Each path below is one point turned by a fixed rotation once a step. After each direction that follows a path, write how fast that rotation turns it, in degrees a step (0 if it stays still).
Each turn is a multiple of 5 degrees from 10 to 175, or 0.
Each row of a path follows its step; steps can be skipped.
Rotation 1:
step 1: 18; -23; -3; -1; 26; -7; 25; 15; -4; 1; -4; 11; -9; 5; -4; 13; -1; -1; -6; -15; -12; 7; -16; 5; -13; 2; 16; -13; -12; 7; 19; 1; -14; 14; 6; -1; -8; -14; 6; -25; 14; 6; 18; 1; -9; -8; 18; 6; 21; 3; -6; 12; -3; 0; -10
step 2: -11; -13; 8; 12; -8; -13; -39; -21; 8; 6; 4; 7; 0; 24; -8; 22; -9; -7; -23; 9; -12; -4; 0; -1; 4; -1; -10; 4; -25; 10; -2; -2; 8; -4; 5; -20; -17; -3; 0; -16; -2; -9; -5; -1; -12; -3; -2; -11; -10; -17; 13; 3; -10; 1; -7
step 3: -12; 15; 0; -23; -2; -6; 6; 17; 8; -26; 28; 21; 15; -8; -7; 9; 10; 1; 13; 16; -5; 7; -9; 5; -24; 11; -14; -1; -10; -5; -14; 10; -6; 8; 8; 17; 2; 7; 5; -20; -3; 9; 16; 19; -6; -13; 4; -17; -4; -8; 0; 7; 4; 6; 10
step 4: 8; 18; 6; 13; -12; 3; -25; 5; -3; -10; -16; 4; -16; 9; -17; 5; -29; -7; -4; 15; 0; -16; -2; 6; -10; 7; 14; 21; 14; 14; 5; 11; -19; 2; 1; 9; 22; 1; -5; 0; -6; -8; -16; 13; 3; -1; 12; 15; -10; -5; 5; -22; -4; -5; 14
step 10: 7; 7; 14; 4; -4; -9; 0; 3; 23; 4; -6; -3; -28; -8; -11; -5; -10; -10; -3; -11; -6; -4; -27; -28; -2; 12; -6; 17; 10; 7; 3; 0; 5; -11; -21; -17; 2; 33; 2; 14; 11; 19; -4; 0; -14; 1; 0; -12; 2; -8; -9; 1; 5; -15; -3
step 11: -7; -15; 1; -22; -9; -1; 6; -2; 7; 6; -8; -7; 10; 10; -23; -30; -2; -17; 1; 8; 17; 8; -11; -12; 10; 15; 14; 8; 3; -24; -11; -25; 13; -11; 13; 4; -4; -19; 2; -15; 4; -11; 6; -7; -2; -20; 17; -5; 6; 8; 3; -1; 6; 4; 14
step 14: 17; -2; 6; 18; -11; -3; -21; 18; -2; -2; -6; 6; 22; -11; 7; 11; 14; -5; -2; 5; -13; 14; -25; 27; -15; -1; -10; -12; -4; 15; 0; 12; -6; 2; 5; 0; -12; -3; -3; -16; -12; 3; -1; 8; 27; -23; 4; -17; 4; 2; 5; 4; -6; -7; -19
step 16: 8; 10; -11; 7; -20; -11; 8; 0; 3; -20; 19; -16; -6; -11; -21; -17; -9; -8; -14; 5; 21; 12; -10; 7; -3; 2; -9; -7; 4; 3; 8; 5; -6; -2; 7; 3; 2; 13; -15; 8; 13; -16; 16; 32; 18; -8; 7; -4; 12; -1; -5; -4; 14; -17; 23
step 22: 17; -14; 15; -12; 17; 6; 27; -1; 12; 0; 7; -5; -4; -6; -16; 10; -21; -1; -11; -11; -7; 21; -22; -5; -20; 9; 10; -2; 2; 4; -2; -11; -20; -15; 11; 10; 8; -10; -2; -16; 14; 1; -13; -5; -4; -13; 7; -12; 16; -11; -18; 4; 12; 6; 2
Directions:
-3; 1; -2; 5; 5; -1; 3; 2; 7; 0; -3; -2; -2; 6; 6; 5; -4; -5; -1; 2; 4; -1; 4; 4; -1; 2; 6; -5; 5; -1; 2; 3; 2; -1; 1; 8; -1; 5; 4; 2; 4; 0; -2; -2; 4; -3; 0; -5; -3; 0; 4; 3; 4; 1; 0 => 85
0; 2; 7; 2; -6; -3; -5; -2; 4; -2; -4; -3; -7; 4; 5; -1; 2; -5; -1; -4; -2; 3; 2; -2; 2; -6; 0; 4; -1; 3; 1; -2; -4; 6; -8; 0; -4; 2; 4; -3; -1; 0; -3; 0; 6; 4; 1; 1; -2; -1; 1; -7; -6; -1; 4 => 170
-2; 6; 2; 1; -1; -4; 1; 2; -3; -2; 1; 7; 0; -6; 2; 3; -4; 5; -1; 5; -6; -2; -3; -2; 2; 3; -2; 2; -2; 0; -3; -1; 3; 0; -2; -2; 1; 1; 4; 2; -4; 1; -2; 4; 11; -1; 4; 0; -7; 1; 6; 4; -1; 6; -2 => 65
-4; 0; -6; -2; -3; 0; 3; 2; 1; 1; 3; 4; -11; 3; -2; 6; 1; -1; 4; 4; -4; 4; 0; 4; 1; -1; 1; -3; 4; 3; -7; -3; -4; 0; 1; -3; 2; -5; -6; 3; 4; -3; -3; 7; -3; 0; -5; 1; 0; -1; 1; -4; -3; 5; -2 => 25
4; -3; 2; 7; -6; -3; -2; 2; -3; 2; -2; -1; 2; -1; 2; 1; 4; 2; -5; 6; 3; 5; -8; 2; 1; 4; 7; 2; -3; 5; 3; -8; 3; -1; -1; -2; 3; 2; -2; 1; 10; -1; -1; -4; -3; -2; 1; 4; 0; -1; 2; -2; 2; 3; 1 => 120
Rotation 2:
step 2: 5; -7; 5; -2; 12; 11; 31; 26; -11; 14; 4; 8; 17; -3; -4; -8; -7; -22; -4; 3; 0; 17; 8; 8; 1; 14; -3; 6; 0; 4; -10; 6; -3; 6; 7; -9; -1; -1; -1; -17; 8; 17; -7; 5; -5; -10; -9; -11; 13; 1; 17; 12; -8; -1; -15
step 3: 6; -11; -2; 11; -14; -9; 7; 7; 12; 16; 9; -13; -14; 6; -3; -10; 0; 2; -4; -8; -1; -2; -6; -1; -24; 4; 3; -17; 9; 6; 5; -15; -3; 18; 2; 17; 2; 17; -13; 1; 3; 4; -9; 10; -2; -1; -18; 19; 3; -15; 28; -4; 9; -6; 9
step 4: -3; 8; 11; -2; -1; -2; -29; 7; 21; 8; -1; 8; -5; -1; -15; 0; -4; -18; 20; -3; -22; -7; 13; 2; -9; 2; 25; 8; 5; -13; -2; 12; -11; 3; -5; 3; 0; 9; -1; 4; -15; -13; -9; -8; 9; 6; 16; -6; -14; 6; 21; -4; -1; -7; -4
step 5: 0; 10; 9; -11; -3; 6; -1; 4; -16; 0; -1; 6; -14; -25; -5; -3; -13; -4; 3; 4; 0; 17; -9; 12; 14; -11; 1; -3; 13; -13; -20; 8; 23; 8; 4; -8; -15; -11; 0; -16; -1; -12; -21; 0; 0; -14; -13; -12; -3; -16; 9; 8; 2; 7; -14
step 9: -9; 8; 21; 4; -11; 9; -3; 13; 5; 12; -6; 6; -3; -3; 10; 1; -14; -4; 4; 12; 4; 14; 2; -25; 6; -2; 8; 5; 12; 11; -8; 16; -10; -2; -3; -12; 3; -9; -11; 3; -21; -10; -1; -1; 0; -19; 10; -8; 6; -25; 21; 14; 3; 5; -11
step 15: 24; 0; 12; -7; 17; -9; -6; 8; -13; -7; 11; -1; -7; -9; -16; 19; -2; -8; 2; -1; -15; 0; 2; 14; -2; 1; 1; -10; -2; -9; 7; 1; 6; 28; -1; -5; -11; 5; 3; -6; 4; 4; -14; 1; -10; 20; 1; -2; 5; -16; 28; 21; 3; 5; -5
step 17: -21; 10; -11; -7; 5; 18; 2; 5; 11; 16; -3; 16; 3; 6; -1; 3; 2; -15; -12; -12; -1; 11; 1; 2; 2; 25; 14; 5; -1; 1; -13; 23; -2; 1; 19; -4; 11; 3; -13; 0; 5; 2; -24; 1; 5; -13; -10; -14; -8; 1; 8; -11; 0; -5; -16
step 18: 3; -7; 16; -26; -29; -9; 0; 20; 2; -3; 2; -5; 0; 4; -14; -13; -9; 0; -19; 6; 1; -3; 0; 18; -10; -5; -2; -3; 2; -12; -1; 3; 1; 14; 10; 10; 2; 1; 3; -15; 15; 12; -9; 9; 0; 5; -23; 0; -5; -14; 9; 8; 10; -10; 9
step 21: -20; -6; 10; -20; -15; -3; -9; 4; 12; 19; -9; -3; 0; -14; -7; 7; -1; 10; -3; -6; -13; 11; -16; 5; -9; 5; 11; 3; -9; -10; -6; 5; -11; -16; -12; -9; 3; 4; -7; -9; 17; -9; -4; 24; 18; -4; -7; -12; -11; -17; 11; 0; -5; -10; -7
Directions:
5; -2; -1; 4; -7; 4; 4; 3; -3; -4; -2; -1; 1; 1; -1; 0; -6; 1; -6; 4; 1; 6; -3; 3; -2; 2; 7; 0; -5; 2; -3; 6; -1; -4; 6; -3; 1; -1; 4; -2; 3; 5; 4; 1; 0; -5; -3; 0; -2; -2; -4; 7; -1; -3; 0 => 90
3; 4; -4; 3; -1; 1; -5; -2; 0; 2; -1; -1; 0; -2; 5; -3; 0; -11; 6; 0; 0; 4; 1; 3; 0; -4; 2; 2; 1; 6; -5; 0; 3; -1; 0; 1; 2; -3; -1; -4; 9; -1; 1; -7; -2; 4; -4; 0; 3; 4; -3; -5; -4; -4; -1 => 120
4; 7; -1; 0; 4; 2; -3; 4; 0; -6; 1; 8; 4; 3; -1; 3; -4; -5; 1; 4; 2; 3; 5; -2; 2; 1; 1; -1; 0; -1; 8; 5; -2; 1; 0; -5; 6; 0; 3; 4; -3; 4; -5; -1; 3; -3; 0; 1; 4; 2; 3; -6; -5; 0; 0 => 140
0; -1; -1; 2; -1; 4; 5; 3; -3; -1; 5; 9; -2; -5; -6; -8; 0; 0; 3; -1; -6; -6; -3; 3; 0; -2; 7; 2; 0; -3; -3; 0; 2; 4; 4; 1; 4; 8; -1; -4; 1; 1; -1; 3; -1; -1; -2; 1; -2; 3; 3; -6; 5; 0; 1 => 25
2; 1; 4; -5; 1; 5; 0; 4; -2; 1; -5; -6; 6; 6; 3; -6; -5; -3; -4; 3; -2; -8; -1; 3; 0; 4; -6; 2; -3; 0; -1; -5; -2; 0; -2; 3; 1; 2; -4; -2; -4; 4; 3; -3; -5; -4; -2; 6; 4; 0; 0; -4; 0; 0; -2 => 65
